The rows below fall into families. The same turns and mirrors carry the whole set onto itself and the rows of a family onto each other. For each named row, which other rows are in its family? Write them in the order they are listed.
These 16 rows form 4 families of 4 rows each.
T: -9.6 25.0 -4.2 6.2 31.8 -11.8 9.2 4.9 14.3 3.8 10.1 3.7 -25.4 -15.3 13.0
 -4.4 3.7 -27.8 17.8
S: -6.5 2.5 -10.0 28.5 24.3 -6.0 16.5 -0.5 11.7 -2.2 -3.7 11.3 8.3 -12.2
 5.1 -1.6 -3.9 -7.9 14.3
R: -10.8 28.7 1.7 6.0 32.3 -9.8 17.1 8.3 12.6 3.7 16.4 11.8 -20.1 -14.0
 10.5 -0.9 11.3 -23.7 13.6
H: -6.2 -3.1 9.4 16.1 32.9 -27.9 -10.9 8.6 -22.2 15.1 16.5 -1.1 -1.3 -12.5
 -7.5 12.3 -12.1 -14.2 -19.0
F: -0.4 -4.4 13.2 12.3 36.1 -24.3 -7.9 10.5 -20.5 6.1 7.6 2.7 -5.4 -13.8
 -10.7 13.2 -8.7 -8.4 -23.6
J: -13.7 20.5 -4.3 -0.9 32.9 -12.8 -10.1 -4.8 -12.0 19.2 3.7 15.4 -8.5
 -36.8 1.0 17.9 -8.8 3.4 -15.5
D: -19.3 21.8 3.5 -3.4 26.9 -18.2 -8.1 -0.5 -5.3 15.6 1.5 18.6 -6.7 -40.4
 -1.0 18.1 -14.1 -4.5 -16.4
E: -17.1 18.8 10.0 6.4 30.1 -7.9 16.7 6.4 10.3 12.7 9.6 11.1 -24.4 -7.9
 11.5 -5.3 10.4 -29.2 9.1
A: -1.9 -0.9 13.0 6.1 37.0 -24.9 -17.5 13.7 -7.9 13.5 10.9 -1.3 -12.4 -10.3
 -9.2 6.3 -6.9 -13.5 -24.7
Z: -9.6 -3.7 -3.2 31.8 25.5 -4.0 18.1 1.3 16.7 0.2 4.1 4.9 3.7 -10.7 3.4
 -7.7 -7.1 -20.4 7.9
K: -17.8 4.2 -6.3 39.4 21.0 -10.0 15.5 -0.5 5.1 2.1 -6.5 6.6 -1.4 -10.7 7.8
 1.6 -2.2 -20.7 12.4
C: -10.8 24.3 -3.0 5.0 33.3 -19.3 -4.2 4.4 -9.6 6.0 4.6 19.5 1.2 -43.0 0.7
 16.9 -17.4 -3.0 -17.6
N: -19.1 14.3 -9.9 3.8 33.2 -6.5 -12.8 1.8 -10.8 12.2 0.7 14.2 0.1 -38.8
 -2.7 18.1 -18.1 -0.8 -8.4
U: -3.8 1.9 -8.4 37.3 18.2 -7.0 18.3 -4.2 9.7 0.2 1.6 5.4 0.9 -8.6 3.1 -1.5
 -2.8 -24.7 3.5
W: -1.1 15.6 -0.6 0.8 34.6 -10.8 11.4 3.0 8.9 5.3 9.9 1.6 -24.5 -12.1 10.1
 -7.5 15.2 -30.8 8.1
G: 4.8 6.7 7.5 11.0 35.7 -26.0 -8.6 4.4 -17.2 16.1 20.2 2.7 -3.9 -11.8 -4.4
 5.4 -13.9 -16.3 -28.2

Same family as R: H, D, U
Same family as S: A, N, W
Same family as K: E, C, G

The rows below fall into families. The same turns and mirrors carry the whole set onto itself and the rows of a family onto each other. For each named row, which other rows are in its family? Write them in the order they are listed.
These 28 rows form 7 families of 4 rows each.
dinur: -4.1 -12.9 20.2 -16.3 -5.1 -14.9 4.7 15.0 -11.1 -9.3 -12.7 4.7 5.3 0.4
 -0.4 14.1 5.9 -12.8 1.9 2.6 2.8 -11.5 -19.0 -4.7 -13.1 1.7 -20.3 7.6
tevom: -9.0 1.2 5.0 -6.2 -4.1 -13.1 8.6 22.4 -9.9 2.5 -2.0 7.2 20.7 0.7 -13.0
 16.4 -1.0 -8.4 0.5 -2.2 12.0 -16.3 -4.4 -8.7 -8.6 -18.8 -8.7 18.6
Zisu: -17.0 -5.4 6.3 -11.0 -2.9 -24.2 14.2 7.2 -9.3 -7.8 -1.9 6.5 8.1 7.5
 -12.0 10.4 -5.1 -0.7 9.2 1.3 7.6 -13.3 -30.0 2.7 2.0 -20.6 -10.2 5.6
Dubuk: -3.5 -14.6 -9.7 18.9 -5.3 -15.5 2.3 10.3 21.0 9.8 3.7 -5.8 -11.8 -4.1
 3.7 11.5 -5.9 4.5 -4.8 -6.7 16.3 -7.7 18.5 14.9 3.4 9.6 -1.3 -7.3
poki: -14.8 -17.5 2.4 -0.2 9.8 -8.8 -6.8 12.3 17.0 7.2 -13.9 -3.9 2.6 14.1
 -8.3 -3.6 8.7 6.5 -4.7 16.8 11.0 -12.4 10.0 23.2 -0.2 12.7 8.2 7.6
Mim: -13.7 1.8 -14.9 -5.5 -3.1 -0.2 19.6 -6.4 9.5 -21.2 -10.8 9.8 -14.8 4.2
 7.6 6.4 -2.5 16.1 19.8 -5.4 10.7 6.2 -13.2 -4.1 6.0 -17.3 -7.5 5.6
tuso: -15.0 4.8 -4.7 -2.1 0.5 6.8 15.8 2.2 7.9 1.3 -12.3 -5.4 -11.5 6.6 9.3
 -14.7 6.8 17.1 -16.7 15.5 -16.0 -8.7 7.5 -1.5 0.6 7.8 13.7 8.2
finuf: -9.1 8.9 -6.5 11.2 -10.4 -21.0 -1.4 18.7 4.6 1.6 8.1 -11.0 1.7 -4.9 5.7
 13.4 -6.8 1.9 -22.0 -14.5 19.1 5.0 6.2 2.0 -8.2 19.1 -3.2 3.0
forul: -8.4 1.3 -12.5 2.6 0.2 -2.0 15.2 -5.3 7.8 -26.3 -3.6 12.9 -13.0 -2.6 8.0
 2.0 -27.2 7.5 11.3 -7.8 6.2 5.5 -1.4 -4.7 -4.5 -14.9 -6.3 -3.3
talaz: -12.8 13.9 5.4 1.8 4.5 2.6 6.9 -13.4 5.2 13.4 -18.9 -4.0 2.4 17.0 -4.0
 -11.2 7.7 1.7 -10.8 13.7 -6.5 -10.0 9.5 11.7 -1.3 9.0 14.5 0.8
givur: 0.5 4.3 -1.3 -15.4 0.6 -12.4 22.0 3.4 12.6 -16.0 -15.5 7.4 -23.2 1.8
 17.1 9.1 -5.6 8.7 15.2 6.3 -2.4 10.7 7.3 -14.9 -3.7 -4.0 -1.8 -7.1
mezel: -8.4 3.2 6.2 1.3 11.1 1.7 5.4 5.2 2.6 9.6 -16.2 -1.4 -9.8 17.1 -3.8
 -14.2 -3.3 6.4 -27.8 12.3 0.5 -0.5 13.0 14.6 5.5 12.9 8.9 -6.7
Baz: -7.6 -2.4 8.1 -26.0 -9.4 -14.1 5.3 5.6 -5.6 -10.7 -7.8 1.5 25.2 10.2
 -6.3 15.4 6.3 -2.4 -0.1 -10.1 -5.0 -12.0 -16.1 -3.8 11.8 -12.1 3.4 8.6
luve: -21.6 5.1 -2.2 -11.9 9.1 -10.4 -6.7 6.9 7.2 11.9 -22.1 -3.4 3.6 18.3 7.1
 -3.8 0.7 15.7 -18.2 3.8 -0.5 4.6 8.8 4.6 -1.7 15.9 15.0 12.4
koleg: 3.9 9.0 -5.0 1.8 -4.5 -4.2 -4.3 7.4 4.8 12.2 13.2 0.1 -5.5 1.0 -2.6 9.2
 10.7 -9.6 -22.8 -9.0 22.5 -4.7 14.8 11.0 -2.2 14.2 -6.9 -7.4
Gaz: -11.7 3.8 8.2 -18.0 9.7 -7.1 -2.0 5.0 -6.0 -3.9 -2.3 6.1 14.9 12.0 -9.3
 14.0 -3.6 1.8 10.9 7.8 3.4 -21.9 -18.5 1.7 -7.1 -16.6 -14.5 13.2
raz: -3.3 -14.4 13.8 -7.8 -5.8 -14.9 13.7 -5.1 6.2 -19.7 -7.2 13.1 4.0 31.6
 -15.4 10.8 9.1 1.9 -0.2 3.6 -0.8 -14.4 -13.3 0.3 -2.2 -11.5 0.3 13.8
Zov: -8.6 11.4 21.6 -11.0 -0.3 -17.8 4.5 -5.5 -3.3 -8.5 -21.6 10.0 1.8 20.5
 -15.9 9.3 -8.9 7.3 4.6 -5.8 2.7 -7.5 -21.4 3.1 -7.4 -6.5 -9.5 14.7
niso: -12.6 -9.3 5.7 -6.8 11.5 -3.1 19.7 2.3 3.6 2.7 -27.8 -10.0 -7.0 11.5
 10.7 -10.7 8.2 -3.0 -6.0 14.9 4.3 3.6 8.5 -2.9 -11.8 13.6 15.9 -6.7
Sovo: -4.2 1.9 12.6 0.9 -13.7 -11.4 1.9 15.4 -5.3 10.0 1.9 -3.7 -9.1 -9.8 15.0
 31.0 9.5 -14.1 -6.0 0.8 19.7 -3.2 6.8 6.0 -4.7 9.6 -0.9 -7.4
Bul: -12.5 2.0 11.3 -11.5 17.1 -1.4 2.2 2.1 3.3 10.2 -3.5 -19.7 5.9 13.4 -3.3
 -7.6 3.3 4.2 -1.8 8.1 6.4 -14.1 1.9 18.9 8.8 14.5 15.4 -10.5
gikof: -3.7 1.4 0.3 9.8 -2.3 2.4 -4.3 0.9 4.8 -0.4 1.0 -9.3 -8.9 -14.3 2.1 6.6
 -1.8 -6.4 -3.7 -21.3 19.4 3.2 9.4 21.1 5.8 10.5 8.3 -14.9
Vafog: 3.1 5.6 -7.0 -10.0 -4.3 -13.9 8.8 -9.8 3.7 -18.3 3.8 9.9 -18.8 11.2 3.6
 8.6 -18.8 15.9 9.2 -11.7 20.6 3.4 -15.8 -14.8 -4.5 3.1 -8.5 0.0
Pirer: -14.8 -2.4 -12.2 -5.0 -3.2 7.1 18.8 5.8 9.3 -17.0 -10.0 11.0 -9.6 8.3
 18.4 -3.1 -20.2 10.8 3.6 7.4 8.0 5.3 8.4 -16.8 7.6 -11.1 4.3 11.5
bude: 3.5 5.0 -7.6 13.2 -11.9 -4.7 -6.7 1.1 -8.0 5.1 17.3 -0.6 -10.3 -12.2 0.1
 8.0 -2.8 -6.6 -15.7 1.3 23.0 -3.7 0.6 5.4 -1.7 14.3 6.2 -10.1
vipi: 12.8 -12.5 -4.1 8.5 -7.3 -9.8 12.1 -1.7 5.6 -19.6 1.5 10.4 -22.8 11.7
 -3.1 23.5 -3.3 16.7 2.7 -5.1 8.8 -0.2 -8.3 -12.4 5.4 -15.2 -0.6 2.4
Benes: -3.3 4.6 -4.0 1.3 -17.1 -16.8 -6.9 14.3 -0.1 5.1 15.2 1.7 -4.1 -18.1
 -3.6 10.1 10.5 -16.7 -21.6 -3.7 6.8 -8.1 -0.5 2.0 -6.5 -2.0 5.9 5.6
tof: 2.9 2.3 -10.1 -3.4 -7.3 -0.3 18.5 7.3 4.1 -33.2 -7.9 -6.1 -3.6 -2.9 5.4
 8.0 -8.3 17.5 3.1 -8.2 3.4 11.7 -8.0 -14.2 14.4 -7.8 7.1 -0.9

Same family as koleg: Zisu, Mim, mezel
Same family as dinur: givur, niso, Sovo
Same family as Baz: finuf, luve, tof
Same family as gikof: Zov, Bul, Vafog

